Rows are one point carried round by a steady rotation, each followed by how many steps it has turned.
The counts run from 0 to 222.
[150 149 102 125 144 136 112 160 176 148 142 108 120 114 123  83  94 188
 168 100 118 104 146 118 134  87 134 105 149 133 139  78 100 131 113 144
 105 161 121 121 152 113 125 112 103 150 112 138  71 164 170  99 126 161
 141 123 110 150 101  96 129 162 128 112] : 152
[123 147  99 118 145 101  91 100 193 184 166 148 128 113 136 118 111 196
 154 123 104 123 177 115 150 142 164  92 113  90 139 128 107 161 131 127
 115 115 125 167 142 108  79 106 107 156 161  95 123 149 120 139 116 112
 129 120 135 136 133 121 109 130  94 134] : 189
[143 110  79 124 122 130 136 128 143 155 140 142 103 114 111  99  75 147
 110 181 138 104 164 143 157 128 151  85 132 100 144 157 119 147 124 120
  95  94  85 137 155 161 162  91 160 128 137 139 189 113 115 128  86  97
 178 121 121 118 117 114  74 160 115 118] : 205
[145 119  98 109  90 135  97 135 145 179 141 162 109 122 128 132  58 157
  86 109 163  83 142 126 156 154 141 136 143 115 155  95 128 154 108 161
 119 126 140 113 148 148 154 127 133 104 145 129 131 104 106 131 139  97
 177 108 126 152  89 116 163 190 115  94] : 129
[127 126 118 119 185 139 109 111 187 170 158 133 109 125 145  63 112 111
 164 115 143 121 165 100 150 160  76 125 140 128 106 175  83 134 141 112
 100 157 130 137 174 146 150  79 132 153  92 111 150 140 136 108 151 118
 153 111 120 119 108  94 114 151 128 153] : 75
[166 122 115  98 101 120 101 175 141 173 164 122 132 100 112 125  54 137
  79 108 172  76 180 138 155 130 122  97 124 141 151 112 122 146 102 150
 127 143 132 121 162 118 147 131 138 124  94 141 154 121 119 117 141  99
 140 120  99 152  87 101 141 162  91  85] : 217
[137 113 101 117 183 160 136 129 203 201 138 143 112 118 129  79  97 144
 126 111 136 124 130  82 130 144 137 156 135 157  76 106 128 129 118 116
 100 110 157 142 109 157 154 101  89 150 119 122 119 168 140 102 130 162
 176  96 143 145 145 127 114 164 119 130] : 165
[109 117 105 129 174 142 114  96 178 153 155 128 103 124 145  73 112 112
 142 117 160 124 169 112 152 141  72 119 151 111 113 177  85 129 141 128
  96 170 141 130 186 149 160  85 127 158  99 135 131 124 127  99 150 106
 153 115 116 123 100  98 115 166 119 140] : 74
[136 105 100  99  84  77 139 137 158 181 131 135 143 101 134 124  82 164
 110 142 136  77 152 168 146 122 159  75  92 110 113 122 103 157 132 119
  83 133 103 161 151 161 103 104 122 148 134 125 141 117 124 110 122 111
 168 116 103 113 124 126 105 154 149  97] : 116
[154 134  91 133 123 162 128 110 139 157 135 101 158 145 116 117  87 160
 110 151 162 111 217 150 158 118 156 111 106 136 123 131 115 146  99 148
 113 120 107  93 145 138 184 112 164 109 123 153 159 123 130 114 112 119
 171 114 102 115  92 106 116 174 123 107] : 17
[164 145  94 109 114 145 129 110 150 165 141 107 127 136 113 104 103 157
 128 159 138  97 211 148 164 132 152 116 107 136 126 142 112 155 109 138
 119 117  89  99 143 146 178 115 175 110 114 143 161 115 143 139 118 120
 179 136 113 136 100  84 110 170 119 118] : 18
[120 145  92  93 163 142 118 125 180 164 153 157 102 135 165  72  97 109
 153 115 156 125 139  87 154 139  84 128 150 134 123 146 103 126 124 134
 124 153 155 146 169 135 152  57 139 153 105 110 133 105 153 101 136 109
 161 115 135 118 119 122 100 149  80 145] : 68
[152 159  85 105 132 131 119 190 186 150 161 119 110 152 131  71  98 158
 185 121 124 124 151  94 149 103 115 101 126 141 150 107  86 119 140 126
 136 162 139 111 161 109 154 101 115 139 118 158 118 144 173 101 127 148
 153 112 105 104 102  92 116 140 104 119] : 150
[163 113 107  94  79  83 120 136 166 157 144 168  99 110 138 113  65 177
 125 155 155  73 120 143 153 156 131  98 129  93 142 137 106 138 133 119
 126 119 118 141 153 158 149 123 134 115 158 133 160  96 106 140 146  94
 182 127 126 115 121 113 128 168 106 108] : 124
[136 156  69  94 135 143 120 152 170 147 156 169  91 152 148  70  85 149
 160 102 141 124 130  86 159 135 133 112 142 121 152  96 121 130 113 145
 132 137 165 110 136 115 150  62 130 147 130 134 108 104 168 109 115 119
 161 113 144 126 123 112 107 132  83 139] : 62
[119 118  75 136 144 141 116  97 159 190 133 158 133 112 130 121 111 176
 127 163 112 121 167 145 154 127 172 105 130  86 132 130 108 167 113 140
  96  91 123 173 151 139 119  90 116 133 159 100 155 127 101 136  94 111
 169 110 121 119 114 145  93 173 118 109] : 197
[107 107  84 114 106  96 160 111 151 163 150  98 151 127 129 111  85 146
 107 128 158  86 205 158 143 115 144  79  81  98 141 132 101 151 132 130
 105 126 153 121 148 144 153  97 137 156 127 152 153 123 113 101 106 110
 143 110  93  77 125 111  83 152 137 124] : 111
[120 116 109  91 145 115 138 107 185 163 154 159 162 150 117 140 120 124
  97  98 166 123 179 100 166 150 127 113  95 109  82 131 109 125 134 129
  72 154 133 138 141 124 103  97 141 181 105 134 150 138 127  90 144 114
 157  84 117 148 130 105 137 127  86 122] : 179
[118 109  62 144 132 142 123  94 146 166 151 141 127 120 133 107  93 174
 117 164 135 120 172 145 157 120 157 105 141  76 140 145 114 164 116 143
 106  85 131 157 152 147 144  93 121 143 161 121 160 124  96 124  92 102
 166 112 115  97 112 140  85 181 106 110] : 198
[134 106  91 126 139 147 122 115 173 161 142 123 110 105 131  74 100 174
 126 118 154 121 130 120 156 105 130 141 170 144  92  97 116 131 114 157
 100 124 151 134 124 137 164 107  70 153 115 161  73 145 136  93 136 143
 158 133 133 146 116 118 127 185 115 100] : 160
[123 133  81  95 124 133 154 155 190 150 118 189 146 156 118 126 107 160
 145 109 121 114 111 100 154 129 155 125 123  99 121  73 113 125 136 133
  85 147 137 131 147 131 144 104 136 143 158 133 126 147 147  90 138 157
 182  71 112 106 114 116 141 154 118 104] : 53
[169 126 145 131 195 145 113  94 193 134 147 132 153 113  94 107 100 176
 131 112 138 113 186 115 142 142 149 106 133  94  95 154 112 131 111 127
  97 133 118 126 135  94 140 151 137 152 144 134 142 182 106 108 151 149
 132 107 120 150 111  92 141 161  81 131] : 89
[108 136 108 117 161 155 132  91 169 131 127 153 104 104 155  92  78 144
 138  82 146 114 130 120 137 111 118 116 176 103 132  90 116 139  99 154
  89 166 140 142 167 134 117  74 125 159 122 112  63 133 134  98 123 126
 145 112 135 178 110 134 112 172 103 128] : 65
[121 135  92 103  83 107 143 114 162 142 152 145  99 142 114 114 120 159
 125 110 134  98 138 119 180 145 143 124 130  92 148  78  94 134 157 142
  94 137 134  89 144 155 169 132 119 134 158 167 111 135 160 116 152 112
 177 116 116 143  90  67 160 173 144 117] : 49
[107 114 142 117 174 114 161  85 187 136 149 133 137 120 109 125  98 136
 105  79 153 114 182 104 129 148 138 107 114  81 108 128 116 137 129 115
  58 160 134 126 138 126 109 125 145 172 136 137 117 180 122  91 146 139
 128  94 125 171 139  88 128 140 116 146] : 177
[126 163 105 109 154 133  95  84 183 196 133 148 135 118 161 104 124 176
 159 137 105 108 196 144 161 166 163 109 116 105 124 140 114 172 108 131
 121 116 106 144 144 129 125 104 141 123 146  69 149 135 130 146 126 125
 151 121 124 124  97 131 113 159 116 141] : 195
[143 124 114 123 134 124 103 150 177 176 131 154 110 124 139 126  28 180
 117  92 136  81 135 115 110 156 149 114 124  96 153 108 132 144 108 132
 135 125 154 117 134 139 142 133 133 100 177 109 137 138 102 120 127 145
 157  86 113 107 112 122 148 177 125 118] : 127
[159 125 117 128 140 171 125 145 138 164 119 124 141 109 111 110  40 141
  88 104 142  89 203 156 135 137 151  94 115 116 139 117 139 154  85 124
 100 138  90 104 148 144 140 111 171 121 112 112 159 130 118 103 108 140
 150  93 107 149  96 114 122 169 133 106] : 209
[132 151 109  79 132 100  97  91 190 179 172 151 148 142 148 118 125 154
 144 122 145 117 199 120 185 168 135 100  91 110 114 152  97 151 133 143
 115 138 140 149 144 105 108 101 129 157 130 105 151 117 133 134 153  88
 131 123 124 121 117 113 138 124  67 140] : 187
[139 154  89  98 106 119 130 118 168 117 153 159  84 149 125  85  95 173
 155  95 128 115 129 108 173 144 153 113 136  91 160  76 112 136 127 144
 108 145 137  80 129 122 157  89 141 143 153 160  91 122 175 113 128 125
 164 117 126 146 112  81 141 147 102 136] : 56
[101 115  80 119 104 126 135 157 171 178 146 144 128 156 112 142 111 155
 111  95 134 107 143 107 146 135 157 128 120 117 152  62 114 138 151 133
  99 129 163 111 136 148 149 119  91 132 157 154 125 154 143  96 136 142
 171  81  94 111  94  98 157 172 152  90] : 47
[120 140 121 165 188 140  95  87 174 176 142 112 154 124 137 130 102 178
 135 120 121 116 210 133 112 126 150 111 120  85 144 136 100 159 102 155
 117 121 148 137 175 115 147 125 142 125 161 109 134 165  99 125 117 136
 137 102 104 117  98 119 120 178 119 126] : 8
[104 145 121  90 125  92 142 171 188 198 158 106  94 117 131 113  69 141
 127  97 139  72 146  95 111 149 123 126 106 123 161 108 109 140 146 101
 151 126 174 131 155 145 158 143 100 106 150 135 147 157 130 125 148 136
 132 118 101  96 124 101 114 154 126 130] : 38
[147 116  97 108  89  71 139 141 169 147 151 131 123 121 138  99  57 180
 137 139 156  78 157 152 138 133 140  74  95  85 141 148 101 141 136 112
 126 125 140 123 135 152 147 117 126 136 157 151 158 103 105 110 119 113
 150 107 101  64 135 112  95 147 129 124] : 118
[137 133 100  96 133  82 112 117 187 163 195 150 108 149 104 117 117 156
 124 126 140 122 179  83 166 156 149  95  92 106 131 136 103 137 151 115
  99 129 135 133 130 107 100  94 125 180 130 137 148 134 148 123 120  99
 145 106 139 151 149  87 112 105  81 144] : 181
[163 121 132 133 193 154  98 126 206 174 149 143 151 124 112 100 115 156
 143 121 128 129 174 111 146 159 118 110 123 128  85 157  94 127 125 108
  77 155  98 139 138 133 122 111 128 158 106 117 158 177 121  95 154 148
 152  88 119 136 113  95 144 146 127 126] : 83
[161 119 113 106  83 109 105 136 157 190 126 154 132 107 146 131  57 184
  98 116 150  69 152 165 158 149 151 104 118 114 116 104 123 159 108 142
 107 139 110 129 132 156 119 126 123 120 134 109 127 110 114 120 150 118
 174 107 113 134 112 124 160 182 135  89] : 122
[137 127  98 162 173 139 136 114 167 162 134 121 135 120 110 113  93 187
 145 158 108 110 189 134 104 112 173 108 118  93 141 140 101 154 112 117
 101 106 102 137 168 128 153 114 154 117 177 124 157 165 115 136  90 138
 162 105 111 112 118 114  78 177 130 127] : 14
[119 119 125  98 164 119 151  86 188 154 146 149 161 140 114 139 104 123
  93  85 165 115 182 112 151 146 140 115 102 101  87 129 109 130 125 122
  62 165 130 135 148 130 104 110 143 182 118 127 125 160 115  89 143 125
 143  81 120 162 134 100 136 141 105 132] : 178
